[ 29   7   6 -10   8  37 -16   2 -18  12 -22  34 -11   7  -1  13]  V
[ -7  -1 -20  36 -10   5 -25  -1 -36 -11  28  39   7 -13  -8   1]  P
[ -9  57  34  54  82 -53 -20  -5 -25  10  42 -63 -38  -2 -31  51]  J
[ 28 -11  -8 -25 -10  39 -13  -1 -20   7 -36  36  -7   5   1   0]  Y
shift -1: [-25  -1 -36 -11] : [-26  -2 -37 -12]
perm: [  5   1   0  28 -11  -8 -25 -10  39 -13  -1 -20   7 -36  36  -7] : Y
shift +1: [-11] : [-10]
back: [39 28] : P
shift +1: [-16] : [-15]
back: [ 34 -22  12 -18] : V
at: [ -1 -36 -11  28  39   7 -13] : P, 8

[-51 -26  20  19  11 -43 -23 -65 -21  49  34 -29  10  50  10   2  -4 -64
  -9  30 -43 -21 -35 -67  -1  14 -13   5  23   2 -22  52  20  16 -39  29
  40   0  20 -14  13 -25   7 -33  13  28 -20 -79 -15  29  28] -> Z
[-51 -26  20  19  11 -43 -23 -65 -21  49  34 -29  10  50  10   2  -4 -64
  -9  30 -43 -21 -35 -67  -1  14 -13   5  23  11 -22  52  20  16 -38  29
  40   0  18 -16  13 -25   0 -33  13  19 -20 -79 -15  29  28] -> N
[-40 -12  13  11   8 -30 -28 -70 -30  50  46 -30   5  54   6   3   6 -47
 -14  33 -47 -12 -31 -54   5  16 -10  28  29  11 -16  49  25  16 -38  29
  53  11  18 -16  13 -33   0 -35  18  19 -42 -86 -15  33  37] -> S
q: [-51 -26  20  19  11 -43 -23 -65 -21  49  34 -29  10  50  10   2  -4 -64
  -9  30 -43 -21 -35 -67  -1  14 -13   5  23  11 -22  52  20  16 -38  29
  40   0  18 -16  13 -25   0 -33  13  19 -20 -79 -15  29  28] : N
perm: [ 33  37 -86  28  29 -16 -33 -12 -54  18  11  13  49  18  13  11   0  11
 -30 -31  19   5  25   6 -14 -40   5 -30 -15  29 -28  54 -12 -35  50 -70
  53 -47  16 -38  46  16   6   3 -47 -16  33 -42 -10 -30   8] : S
perm: [ 28  29 -15 -79 -20  19  13 -33   0 -25  13 -16  18   0  40  29 -38  16
  20  52 -22  11  23   5 -13  14  -1 -67 -35 -21 -43  30  -9 -64  -4   2
  10  50  10 -29  34  49 -21 -65 -23 -43  11  19  20 -26 -51] : N

[-18  12 -14  17  27  -4  18  46  48 -36 -15   5 -27 -46  41  10 -25 -30
  35   2 -40] = X
[-18  12 -14  17  27  -4  18  46  48 -36 -15   5 -27 -46  41  10 -60 -30
  35   2  12] = U
[ 59   4 -37  37   6 -28  47  33  22  -3  40 -28  22 -14  -6   0  44  31
  28  -5   0] = R
[  8  -9 -19   4  -5  21  -2 -39 -43 -31  16 -57   6  69 -13   9 -29  24
 -17  12  53] = T
[ 13 -14  17  27  -4  18 -33 -49  27  53  29  -1  23 -25  -5  17  -1  33
 -15  43  -3] = M
[-46  29  13  35  28   2   8 -33  54 -35   8 -46  55 -13  23  17  -6  -4
  23  29 -22] = E
[-18  12 -14  17  27  -4  18  46  48 -36 -15   5 -27 -46  41  10 -60 -30
  35   2 -40] = B
[  8  41 -10 -32 -84   2 -21 -21 -12  49  32  -1   4 -15 -23  31 -29   4
  -9 -28  -9] = F
[-18  12 -14  17  27  -4  18  46  48 -36 -15   5 -27 -46  41 -61  -5  -6
  23  27  68] = C
[ -6 -13  29   2  17  28 -33  29 -22   8  22  -4 -46 -46   8  54  13  23
  55  35 -35] = A
perm: [  8 -33  54 -35   8 -46  55 -13  23  17  -6  -4  23  29 -22 -46  29  13
  35  28   2] : E
at: [-5 21] : T, 5
shift +1: [-15] : [-14]
q: [-18  12 -14  17  27  -4  18  46  48 -36 -15   5 -27 -46  41  10 -25 -30
  35   2 -40] : X

[-40 -22  12  82 -75   1   9 -23  -2  44 -18  26  59  -3  13 -10 -43 -38
  31 -28   1 -60   1 -47  19  19 -26  -2   3   2 -22 -78   8  -1  -1 -47
  -2  -2 -22  38  49] -> Valo
[-20  15 -27  82   1   1   0 -23  -2  36 -17 -13  51 -10  13 -10 -40   0
  31 -28   1 -60   1 -47   5  20  -3 -19   3   2  -9 -66  12  -1  -1 -55
  12 -47 -22  74  49] -> maf
[-20  15 -87  82  42  -8   3 -23  -2  36 -17  35  51 -10  13 -12 -40 -48
  31 -28 -12 -60  -1  -9  19  19   4  -2   3  -4  -9 -66  25  -1  -1 -59
  -2  -2 -27  38  49] -> fule
[-20  15 -27  82  -1   1 -17 -29  -2  36 -17   8  47 -20  36 -10 -40   0
  31  -7  -8 -60  -1 -47  19  30   4  -2   3   2  -9 -66   8   6  -1 -47
   9 -16 -22  42  49] -> faniz
[-20  15 -27  82   1   5   3 -23  -2  36 -25  14  51 -10  13 -10 -40   0
  31 -28   1 -60  -1 -50  19  19 -38  -2   3   2 -30 -73   8  -1  -1 -47
  -2 -15 -22  65  49] -> dav
[-20  15 -75  82  12   1   3 -23  -2  22 -11  27  51 -10  13 -10 -40 -19
  31 -28 -12 -24  -1  13  19  19   4   0   3 -14  -9 -63   8  -1  -1 -47
  -2   1 -22  38  43] -> bep
[-20  15 -23  22   1   1   3 -23  -2  29 -17  14  20 -10  13 -10 -22   0
  28 -24   1 -23  -1 -22  19  19   4  -2   3   2  -9 -22   8  -1  -1 -18
  -2  -2 -22  23  27] -> tef
[-20  27 -27  83   1   1   3 -23  -2  41 -51  14  51 -10  13 -10 -40 -43
  27 -28   1 -60  -1 -47  25  19 -10  -2   3   2  -9 -66   8  -1  -1 -47
  -2   1   6  38  50] -> Meb
[-19  15 -23  22   1   1   3 -22  -2  29 -17  14  20 -10  13 -10 -22   0
  29 -24   1 -23  -1 -21  19  19   4  -2   3   2  -9 -22   8  -1  -1 -18
  -2  -2 -21  23  28] -> mef
at: [-40 -19] : bep, 17
at: [-75  82  12   1] : bep, 3
q: [-20  15 -27  82  -1   1 -17 -29  -2  36 -17   8  47 -20  36 -10 -40   0
  31  -7  -8 -60  -1 -47  19  30   4  -2   3   2  -9 -66   8   6  -1 -47
   9 -16 -22  42  49] : faniz

[-48 -15  -8  -1 -22  29 -48  22 -24 -16   8 -15  -4  25 -44 -17  -7  30
 -11  14 -23  16  38  22 -13  23 -26   2  31   9  -4  -4 -16  35 -37   2
 -16  29  -7  34  31  22 -11  31  23  19  16 -45  15  23  30  36  19 -37
  16  -7 -19  17] = W
[ 24  30 -14   1   2 -23 -47  15 -26  -4  -4  -4  -8 -15  30  17  -1  16
  38 -31  12  22 -19  -6  43  14  46   1  42   7 -20  -9  -2 -18  33 -12
   9  23   3  -7   1  -1 -12  17  13  -4  34  20  53  46  24   6  11  49
   8  -4  -6 -36] = H
[ -7  38  15  31 -26 -48  14  30  31  -8  -4  30 -15  -4  17  -4  16  -7
   9 -44 -17  29  25 -24  19  16  -1  19 -37 -11   2  16   7  29  23 -19
 -16  -7  23 -23 -48 -17  14  36   4 -22 -15  -4 -72  -9 -16  -4 -27 -18
   4 -16  -4 -31] = Q
[ -7  38  15  31 -26 -48  14  30  31  -8  -4  30 -15  -4  17  -4  16  -7
   9 -44 -17  29  25 -24  19  16  -1  19 -37 -11   2  16  36  29  23 -19
 -16  -7  23 -23 -48  23  35  22 -11  22 -15   8 -16  31  22 -16 -37  34
   2 -13 -21 -45] = G
[-11 -15 -16 -20  61  15   0 -39  -9  24   8  40  19 -12 -15 -16 -49  28
  44  -6   0  -1 -11   5  50   2 -14 -13 -20   9 -56  21 -16 -11 -27  27
   0  37  -9  -9  17  14  17  28   1  30  -8 -11  45  14   9  -4 -35  26
  27  -4 -12 -19] = L
at: [ 30  17  -1  16  38 -31  12  22] : H, 15
at: [-16   8 -15  -4  25 -44 -17] : W, 10
perm: [-45 -21 -13   2  34 -37 -16  22  31 -16   8 -15  22 -11  22  35  23 -48
 -23  23  -7 -16 -19  23  29  36  16   2 -11 -37  19  -1  16  19 -24  25
  29 -17 -44   9  -7  16  -4  17  -4 -15  30  -4  -8  31  30  14 -48 -26
  31  15  38  -7] : G

[-10 -27 -19 -11  -9 -21  -7 -12 -27 -26  -9 -11] : ramuf
[ -9   3  -9  -3 -41 -12  -4 -11 -27  14  -5  19] : Fud
[-12  40  -4 -15 -20 -28 -39 -20 -27  33  17  -4] : Gil
[  6  38   1  15 -14  35  -5 -18 -27 -33 -25  30] : vuron
[ 64 -20  12 -21   4  27  -6  27 -27 -11 -19  -7] : dufi
[-18  18 -16 -15  -9 -27  -9  -2 -27   6  15 -34] : ruma
[ 34 -12  -4  36 -14 -10 -16  22 -27 -58 -22  17] : mub
[-14  -4 -12  36  34 -16  -8  17 -27 -13 -14 -50] : getoz
[  0 -16  27   3   7  37  23 -19 -27 -56 -15 -19] : Vatam
[-21   5 -11 -13 -16 -13  11  -2 -27   2  29 -60] : gesap
at: [ 3  7 37] : Vatam, 4
back: [  7   3  27 -16   0] : Vatam
back: [ 34  36 -12  -4 -14] : getoz
shift -1: [-18  18 -16 -15] : [-19  17 -17 -16]
at: [-16  27   3   7  37] : Vatam, 2

[ 19  21  -6 -41  -5  12 -15  35   9  13   0 -19  -2  -9 -36 -10  10] = Fatu
[-11  10 -15  -9  17  -1   8  15  16   5  15   3   7   4  27  37 -17] = Kifer
[ 19 -21 -28  -7  34 -15  25 -14 -20  -8  32  -1   6   8  22  17 -30] = simer
[ -5  -8  -5 -14  -7  17  15 -17 -12   6 -14  -2  20   7  19  17  20] = zisat
[ -9 -15  43  47 -73  17 -32  43  20  32   8   8  27  29 -39 -42  40] = mig
[ 41 -51 -41  -8 -12  19  26  22  22   0  34  12 -18 -11  10  18 -22] = zite
[ 30   6   7 -52  57  -8  13 -10  -2 -16  -1 -17  -9  -6 -34  -8   3] = resim
[-24   0  23  14 -54  26  23  33  36  10 -39   8  27 -13 -16 -21  16] = deka
[ 26  23  34  -9  17  -1   8  -6  -2   5  15   3   7   4  27  37 -17] = mopa
[-27 -21 -49 -15 -32 -17  64   7  -5  21   9  25  -2 -11  19  23  -6] = bosev
[ 70 -17 -48 -80  62  -5  35  30  27 -13  24 -16 -21 -33 -32  -2 -14] = nava
back: [13  9] : Fatu
at: [-9 17 -1  8 15 16  5] : Kifer, 4
back: [33 23 26] : deka
at: [19 23 -6] : bosev, 15

[-44   9  43 -33  -8 -37 -69 -24] : gur
[ 55 -12 -40   3 -29 -61  53 -35] : Puva
[-10  -7  -7   2  21   7  -2  -6] : tosip
[-40   3 -28 -61 -29 -61  53 -35] : zer
shift +1: [-28 -61 -29 -61] : [-27 -60 -28 -60]
shift -1: [-7] : [-8]
at: [-40   3 -29 -61] : Puva, 3
q: [ 55 -12 -40   3 -29 -61  53 -35] : Puva

[  0  17 -35  26   8  34  45 -13 -20] = fimu
[-27  38 -40  52  -1  11  46 -31 -15] = fegu
[ -7  15 -42  27  16 -54 -13 -57 -33] = fesev
[ 14   8  23  48  13   9 -27  40 -19] = gunot
[ 13  40   8  23  13   9  48 -27 -19] = Milag
[ -2  41   3  12 -17 -39 -32 -72  17] = tonef
[ -1  41   2  50 -25  11  20 -13 -16] = sutaz
[  0  17 -35  26   8  42  11 -11 -30] = Bomo
at: [ 45 -13 -20] : fimu, 7
shift +1: [48 13] : [49 14]
perm: [ 40  13  13 -19   9  23 -27  48   8] : Milag
at: [ 13   9  48 -27] : Milag, 5
q: [ 14   8  23  48  13   9 -27  40 -19] : gunot

[ 28  71  13 -11 -29 -17  47 -11 -30  -3 -47 -10  -5] -> ref
[ 23  54 -37  23 -37 -29  17 -33 -18  31   1  29  20] -> ves
[-20  44   0  36 -40  18 -19 -33  -2  35 -24  48  32] -> zus
[ 19 -30   0 -39  42 -33  24  35   6 -30  20 -43 -39] -> vop
[-11 -22 -11  47 -38  37   6 -45  31  -8  -5  46 -14] -> Lakim
[-13 -18  -7  48 -31  37   8 -37  30 -15  -2  61  -9] -> Bupag
back: [ -5  -8  31 -45   6  37 -38  47 -11 -22] : Lakim
at: [ 37   8 -37  30 -15  -2  61  -9] : Bupag, 6
back: [ 6 35] : vop

[-45 -75   2  38 -34 -39   6   9] : nubab
[-32  25 -65  -7 -45 -78   2  38] : zep
[ 38 -62  70  37  10  51 -87 -50] : kepe
[-16  12 -32 -15 -39 -52   6  23] : basat
[-17  -4  21  24  50  87  10 -10] : pered
[-53  18 -56  19 -48 -88 -14  14] : koral
[ 17  -2  -6 -31 -17  -4  21  23] : Dad
perm: [ 23   6 -52 -39 -15 -32  12 -16] : basat
perm: [ 23  21  -4 -17 -31  -6  -2  17] : Dad
at: [-17  -4  21  23] : Dad, 5
back: [ 38   2 -78 -45] : zep
at: [ 38 -62  70  37  10] : kepe, 1

